In the rows, 128 means zero.
Each path below is one point turned by a fixed rotation once a step. After each direction that follows a path, write how fast that rotation turns it, in degrees a step (0 if it stays still).
Each turn is a multiple of 5 degrees from 10 to 175, or 0.
Each row of a path follows its step; steps can be skipped.
Path 1:
step 1: [132 124 126 124 129 140 124 108 135 123 126 120 134 133 136 126 122 135
 124 138 132 139 134 121 127 122 130 129 123 131 109 131 136 137 129 102
 126 120 122 119 141 136 136 132 129 132 123 133 129 122 143 135]
step 2: [112 125 129 122 135 138 120 128 129 148 118 120 131 125 128 118 149 117
 125 124 115 119 118 123 132 127 122 127 128 125 131 136 118 116 128 131
 128 129 135 118 128 128 115 117 129 127 135 124 120 113 134 127]
step 3: [136 129 119 133 115 129 135 122 128 124 116 122 133 108 120 136 122 129
 133 129 133 137 129 141 120 109 137 128 115 121 131 117 120 134 114 124
 123 122 115 130 140 133 116 128 134 127 129 129 127 123 128 138]
step 4: [128 128 133 120 136 131 120 118 123 114 137 108 136 126 123 139 141 133
 132 130 119 125 126 115 135 140 129 119 128 117 126 132 126 121 129 114
 117 138 131 118 127 120 134 134 127 129 129 134 123 113 113 123]
step 6: [123 132 120 123 118 138 126 123 120 138 129 118 125 124 116 115 129 131
 126 107 136 127 140 117 126 143 139 110 130 130 130 126 120 136 119 114
 123 124 127 128 127 122 123 126 131 128 143 132 134 119 126 138]
step 8: [121 130 123 117 131 137 122 132 121 125 125 124 144 142 132 133 128 131
 142 127 141 130 139 126 130 109 142 110 139 120 127 121 133 111 122 128
 129 123 127 126 122 125 127 130 116 136 135 122 130 120 125 138]
step 9: [126 128 113 126 127 132 120 119 128 120 122 106 110 127 139 134 127 117
 128 128 131 129 123 135 124 137 116 123 122 141 132 129 133 127 133 112
 133 134 133 137 125 116 111 128 141 136 129 134 133 127 137 123]
step 11: [134 122 118 116 132 127 131 134 131 123 143 115 125 125 131 130 115 117
 133 123 137 121 127 136 132 130 126 130 135 121 135 129 118 126 139 140
 117 118 123 124 128 123 104 123 129 138 129 122 123 108 122 130]
step 13: [136 138 136 114 128 122 116 128 129 124 135 121 127 129 131 140 120 128
 127 119 123 126 135 123 123 136 117 116 132 130 129 136 125 127 126 133
 143 121 140 125 114 132 105 139 118 117 131 126 138 127 119 122]
[130 126 128 132 128 126 128 125 130 130 129 126 129 131 126 127 126 126
 127 129 128 126 130 125 131 132 128 129 131 131 127 132 127 129 125 124
 131 128 127 132 126 130 127 128 128 127 130 125 124 128 135 130]  85
[127 129 125 132 129 128 127 126 129 132 127 128 127 129 131 127 127 128
 132 126 129 127 128 132 129 126 128 129 123 127 128 124 127 128 127 128
 128 130 127 131 130 134 131 130 125 126 128 126 123 132 127 124]  155
[131 129 129 127 127 129 132 126 133 127 132 126 128 128 130 124 129 128
 128 129 124 129 124 134 126 124 130 130 130 126 131 127 124 127 128 126
 129 130 131 130 124 127 129 128 129 128 128 131 129 130 133 128]  160
Path 2:
step 0: [133 145 127 116 154 114 135 134 147 126 130 134 124 133 144 139 130 125
 123 125 130 120 128 130 136 133 127 133 128 141 114 126 137 133 127 119
 125 132 131 122 119 134 139 119 134 126 134 134 132 114 124 131]
step 5: [132 129 133 125 113 123 141 128 143 134 111 132 113 131 133 129 136 126
 116 133 127 113 127 127 121 119 118 128 122 140 123 119 126 123 126 123
 139 136 141 138 138 140 138 114 128 129 116 125 136 128 119 112]
step 7: [134 124 124 123 141 141 129 136 134 129 126 125 134 116 134 124 133 124
 144 121 140 125 131 125 133 144 133 101 128 131 130 133 125 115 134 124
 112 115 121 133 129 121 119 139 132 121 117 125 123 126 129 140]
step 8: [126 122 144 120 141 136 134 143 126 123 140 144 123 126 118 124 132 125
 145 117 130 124 120 130 133 132 124 128 123 130 129 127 129 135 109 121
 120 138 149 129 119 139 136 142 129 130 123 127 137 125 121 121]
step 9: [146 122 137 121 130 123 128 118 122 120 139 125 134 132 130 135 132 130
 126 129 119 135 140 132 128 125 121 137 138 123 131 144 136 145 125 137
 148 134 144 130 139 129 122 130 129 144 126 132 132 132 108 133]
step 10: [129 128 117 132 129 127 132 135 127 111 109 120 141 123 133 140 133 121
 115 132 124 128 133 134 130 142 123 135 127 140 114 117 130 125 126 129
 141 120 115 132 139 137 118 117 129 125 123 115 129 131 113 137]
step 12: [128 122 134 113 133 128 129 115 150 131 132 115 132 122 136 137 127 139
 132 124 123 131 124 137 122 107 121 106 124 126 137 135 132 136 130 133
 114 124 123 134 118 134 135 137 130 129 120 143 125 128 129 128]
step 13: [130 110 134 141 129 131 126 134 125 123 127 125 119 126 133 128 122 130
 137 126 117 118 119 134 122 130 116 116 120 114 120 121 120 126 128 143
 130 140 122 138 136 128 141 136 125 132 116 114 150 141 127 124]
step 14: [147 115 131 128 124 137 138 143 109 130 129 138 127 131 131 112 131 124
 126 131 123 132 133 118 139 138 123 135 134 121 124 145 137 124 137 133
 138 124 126 140 126 129 145 116 138 127 140 128 125 139 130 131]
[130 128 127 127 129 124 132 130 131 132 132 126 130 133 128 129 126 128
 127 126 124 131 127 128 130 127 129 129 131 129 130 133 125 129 126 128
 126 130 126 126 131 129 130 129 130 129 132 129 124 128 125 125]  125
[126 131 128 126 128 128 125 126 129 123 127 129 129 128 127 127 127 133
 128 133 125 128 129 126 127 129 125 130 129 126 125 131 126 124 127 131
 126 130 126 130 130 125 127 129 126 131 124 129 127 130 124 122]  100
Path 3:
step 1: [124 114 136 121 127 135 132 133 121 126 138 132 127 139 115 147 141 131
 135 129 127 113 132 144 130 117 142 128 128 131 126 132 131 135 126 116
 139 133 132 136 136 124 128 120 133 133 117 123 126 109 132 129]
step 2: [123 114 139 133 127 125 128 126 137 139 133 131 132 142 125 118 147 126
 149 137 130 131 135 140 130 121 117 129 120 129 126 128 125 134 133 119
 138 127 141 134 141 127 126 124 137 129 131 123 109 126 133 138]
step 4: [130 117 118 129 125 136 141 128 127 141 135 136 140 130 112 132 145 132
 117 125 143 118 135 127 127 124 123 126 119 140 135 131 129 133 111 116
 120 134 129 120 131 133 126 121 133 142 117 117 125 128 127 134]
step 5: [140 116 127 128 129 131 139 137 124 130 124 122 137 126 119 126 142 131
 134 130 137 131 129 137 115 123 122 124 116 128 132 137 131 133 114 124
 121 136 129 127 140 127 127 127 118 128 145 126 112 150 137 141]
step 6: [122 123 126 126 125 131 135 134 125 123 117 128 127 133 130 142 135 129
 136 120 125 121 127 137 118 106 132 135 110 130 113 137 138 136 118 125
 105 131 134 134 123 131 125 127 127 135 130 129 134 141 142 128]
step 9: [117 122 132 128 124 136 123 108 130 139 129 139 125 133 117 151 117 123
 127 126 129 116 134 136 122 118 134 122 119 129 127 130 138 131 122 125
 120 145 131 131 122 123 124 130 138 128 125 138 113 125 141 127]
step 11: [113 127 127 123 128 121 127 131 138 133 136 133 129 127 109 127 145 130
 139 118 113 123 130 133 126 113 120 125 126 129 126 121 126 134 118 132
 137 138 146 144 133 120 132 132 122 122 130 134 128 131 137 143]
step 12: [115 118 132 123 120 128 143 124 132 125 126 139 128 131 118 145 144 125
 135 125 133 124 131 119 140 126 133 110 116 141 121 137 126 136 126 116
 137 136 134 139 124 116 135 126 136 135 127 125 127 125 131 139]
step 13: [136 107 143 123 136 129 132 137 124 133 136 122 147 132 121 130 142 129
 128 130 124 119 126 138 139 131 127 123 118 130 121 132 121 133 119 110
 128 125 135 130 135 122 134 112 131 139 128 123 117 122 132 137]
[129 127 128 129 130 130 124 126 126 130 125 130 129 130 130 129 129 129
 128 126 131 131 127 126 133 129 127 129 128 128 130 128 125 133 131 125
 132 125 127 125 130 132 126 128 126 130 134 128 125 130 126 132]  135
[127 125 129 127 123 128 124 128 130 127 127 129 129 128 127 127 130 131
 126 131 130 129 126 128 129 130 124 129 129 127 131 131 127 130 129 125
 128 128 126 133 132 128 134 128 130 129 125 132 132 129 128 127]  35
[129 125 128 131 132 128 127 126 126 126 123 127 129 130 125 129 126 130
 123 126 128 127 123 129 129 131 127 128 123 131 127 127 130 128 130 128
 127 124 131 131 123 127 127 125 130 128 128 127 130 126 128 126]  115
[125 131 127 130 129 123 129 128 130 127 125 131 129 128 126 124 129 131
 128 126 127 127 134 126 130 129 126 130 129 126 125 128 126 129 128 129
 128 127 130 130 127 133 125 130 130 126 124 127 132 130 128 132]  90
[132 124 132 128 131 125 130 127 125 127 128 131 132 127 124 129 123 130
 128 128 129 127 131 129 127 131 131 125 134 128 129 132 128 129 127 127
 127 129 126 126 129 129 126 127 128 129 128 131 127 130 129 127]  85
[131 130 131 129 129 132 129 126 129 124 128 130 129 128 133 130 129 126
 128 124 127 127 130 126 132 125 130 128 126 131 128 129 130 127 127 127
 128 128 128 126 126 131 133 124 131 125 125 134 128 130 126 127]  120
[130 125 128 128 127 127 135 128 133 130 128 127 130 124 129 127 130 127
 129 126 127 130 123 124 128 130 127 128 124 124 126 131 125 129 124 126
 126 128 128 126 128 127 126 124 126 130 128 129 131 128 125 129]  40
Path 4:
step 0: [135 131 127 135 132 135 127 127 121 141 136 132 127 122 116 115 116 130
 127 124 135 114 117 147 126 133 116 135 132 125 140 137 137 117 127 129
 129 120 127 128 111 137 132 131 130 135 138 123 111 135 146 118]
step 2: [139 128 125 130 115 130 136 119 130 118 116 124 136 124 134 126 132 129
 133 127 139 129 127 135 128 124 123 140 120 105 129 129 135 125 120 117
 132 148 135 122 120 132 150 129 127 134 125 120 138 135 144 138]
step 6: [134 134 129 124 139 131 126 121 108 137 123 130 120 127 122 137 120 133
 137 132 125 143 120 130 140 124 128 149 115 127 137 115 130 127 123 145
 117 139 132 128 138 118 139 134 126 133 143 135 118 129 131 125]
step 7: [126 144 133 127 137 151 128 115 119 127 119 140 125 122 128 128 121 129
 130 131 129 125 107 134 141 129 124 127 137 109 123 120 128 122 117 131
 129 132 132 127 132 140 142 128 123 142 124 134 116 127 130 121]
step 8: [138 135 137 128 136 142 135 124 123 118 127 112 119 112 134 127 121 134
 133 136 125 126 130 142 134 139 134 127 128 124 121 133 135 134 126 112
 134 140 126 121 143 149 134 125 133 130 137 138 119 130 113 125]
step 9: [136 136 131 119 118 138 130 122 123 122 123 106 115 127 140 132 127 130
 131 138 135 125 135 126 122 145 125 143 121 114 115 134 129 118 122 129
 122 128 117 111 123 134 130 118 136 131 136 119 121 123 133 140]
step 11: [128 145 130 141 131 136 129 136 131 137 124 134 136 124 124 129 123 117
 130 140 139 138 130 118 133 118 124 139 103 122 125 142 142 124 124 114
 122 128 124 131 127 114 123 129 132 139 135 126 117 130 116 123]
step 13: [147 125 130 130 136 119 119 123 115 137 125 118 128 125 120 131 114 140
 124 128 141 125 116 141 124 134 137 132 115 127 128 112 121 126 124 120
 136 141 122 126 122 125 128 138 123 139 137 116 124 134 114 115]
step 14: [145 144 119 128 119 122 130 110 135 133 124 132 128 131 110 132 128 132
 133 136 135 120 114 136 113 124 121 127 127 107 126 121 126 127 113 124
 135 128 123 112 124 136 137 124 125 125 129 122 119 133 118 127]
[130 127 132 129 125 125 129 131 126 128 129 128 129 126 130 128 129 129
 126 132 128 127 125 127 127 130 124 128 129 131 132 127 127 130 130 131
 130 127 129 125 128 130 129 129 127 126 122 135 126 130 124 128]  155
[127 129 126 132 130 127 126 128 128 123 122 129 131 125 129 127 128 124
 126 131 127 131 129 126 131 128 127 128 128 126 128 127 129 128 126 127
 125 129 134 133 131 126 131 129 127 129 125 129 128 127 128 127]  80
[128 130 128 127 130 129 132 127 129 129 123 127 127 127 127 131 127 129
 129 129 124 127 123 133 125 130 129 127 128 131 132 128 127 126 124 129
 124 128 125 130 132 132 125 127 128 124 126 128 127 127 131 126]  45
[126 131 126 129 126 131 130 129 130 130 131 127 133 125 130 128 130 129
 133 129 128 129 129 128 127 125 130 124 127 126 130 125 128 132 128 125
 127 130 131 128 127 130 125 127 131 125 128 127 124 126 126 130]  110
Path 5:
step 1: [139 107 126 120 133 134 127 131 122 132 132 137 135 134 144 124 121 123
 136 131 124 116 138 122 133 135 123 123 131 115 129 133 122 118 125 110
 119 118 144 142 127 116 139 129 146 124 135 131 124 123 131 136]
step 2: [133 144 141 124 138 146 129 124 131 125 121 135 139 129 125 132 129 117
 136 132 125 123 119 139 134 123 131 139 120 123 155 138 118 129 116 138
 123 136 143 131 130 113 131 136 128 134 133 130 134 119 122 129]
step 3: [123 123 141 130 126 139 126 122 135 112 122 139 117 127 142 134 128 129
 126 134 127 127 107 132 139 126 117 108 119 121 131 118 137 123 132 132
 135 116 145 140 120 138 138 124 119 118 133 127 129 119 127 129]
step 4: [125 126 126 125 131 139 114 123 133 128 123 132 120 128 114 108 124 124
 135 125 124 135 143 135 120 133 129 110 108 116 139 139 117 117 127 115
 126 124 129 127 125 127 138 132 119 114 136 132 123 138 119 132]
step 5: [124 132 123 127 118 122 118 119 137 130 117 121 117 119 110 134 131 126
 121 139 133 135 118 140 138 124 131 140 119 117 131 135 126 117 108 138
 141 119 134 129 122 130 130 134 135 128 110 135 125 120 116 129]
step 7: [132 121 130 123 137 136 125 130 138 132 121 138 142 118 117 133 121 131
 138 123 131 130 138 132 109 126 136 126 110 131 110 148 121 128 123 129
 137 137 115 130 120 142 133 121 139 133 116 134 118 127 126 126]
step 10: [123 122 133 123 134 132 129 136 123 136 124 125 124 122 151 144 122 113
 138 135 134 138 121 109 127 132 138 128 110 129 120 139 142 123 125 119
 131 120 123 138 133 130 136 134 135 137 133 130 112 135 129 128]
step 11: [117 129 133 139 151 137 122 143 128 122 132 119 112 132 123 116 129 124
 143 123 126 120 122 123 132 134 134 144 132 119 138 118 127 131 128 126
 128 128 132 132 140 124 125 143 138 133 138 146 130 137 117 128]
step 14: [119 126 138 126 119 140 130 123 137 130 139 136 134 134 117 126 118 126
 116 120 128 120 126 132 138 127 130 142 122 107 142 125 113 142 124 126
 130 136 125 122 120 137 119 137 135 134 118 136 127 136 112 117]
[127 131 129 133 134 131 125 128 124 126 128 128 128 127 128 132 125 125
 130 127 128 129 128 127 132 127 128 126 130 127 127 126 130 127 124 127
 124 127 127 128 125 124 129 128 125 127 130 125 125 127 127 129]  45
[126 126 130 126 130 128 128 128 127 129 125 127 128 126 128 126 130 132
 128 127 131 129 131 125 128 129 128 129 127 126 126 126 126 130 127 131
 124 128 126 131 129 127 122 130 132 121 124 124 129 125 126 129]  55
[128 131 126 130 130 125 127 130 126 125 127 127 127 129 128 126 128 125
 128 131 126 128 133 127 125 124 132 127 124 129 134 127 130 125 133 129
 123 131 129 127 129 128 127 127 130 127 130 128 129 128 128 129]  160
[127 127 128 131 127 127 125 127 128 128 130 124 131 127 130 125 129 122
 128 125 128 128 129 125 126 133 125 129 130 128 130 130 128 128 128 127
 131 125 127 132 130 128 127 124 127 125 132 129 131 125 129 130]  155
[128 128 129 132 128 124 126 126 127 125 128 127 129 134 129 130 133 129
 128 125 131 125 125 128 129 124 129 130 129 129 130 127 125 128 131 131
 130 129 129 134 127 128 128 130 124 128 125 127 127 130 125 129]  120
[131 131 126 125 127 130 129 127 127 128 126 127 128 125 126 129 129 123
 128 127 127 129 128 127 131 125 128 126 124 131 129 135 127 132 125 129
 130 132 127 130 128 128 125 126 128 131 126 124 129 131 125 128]  145
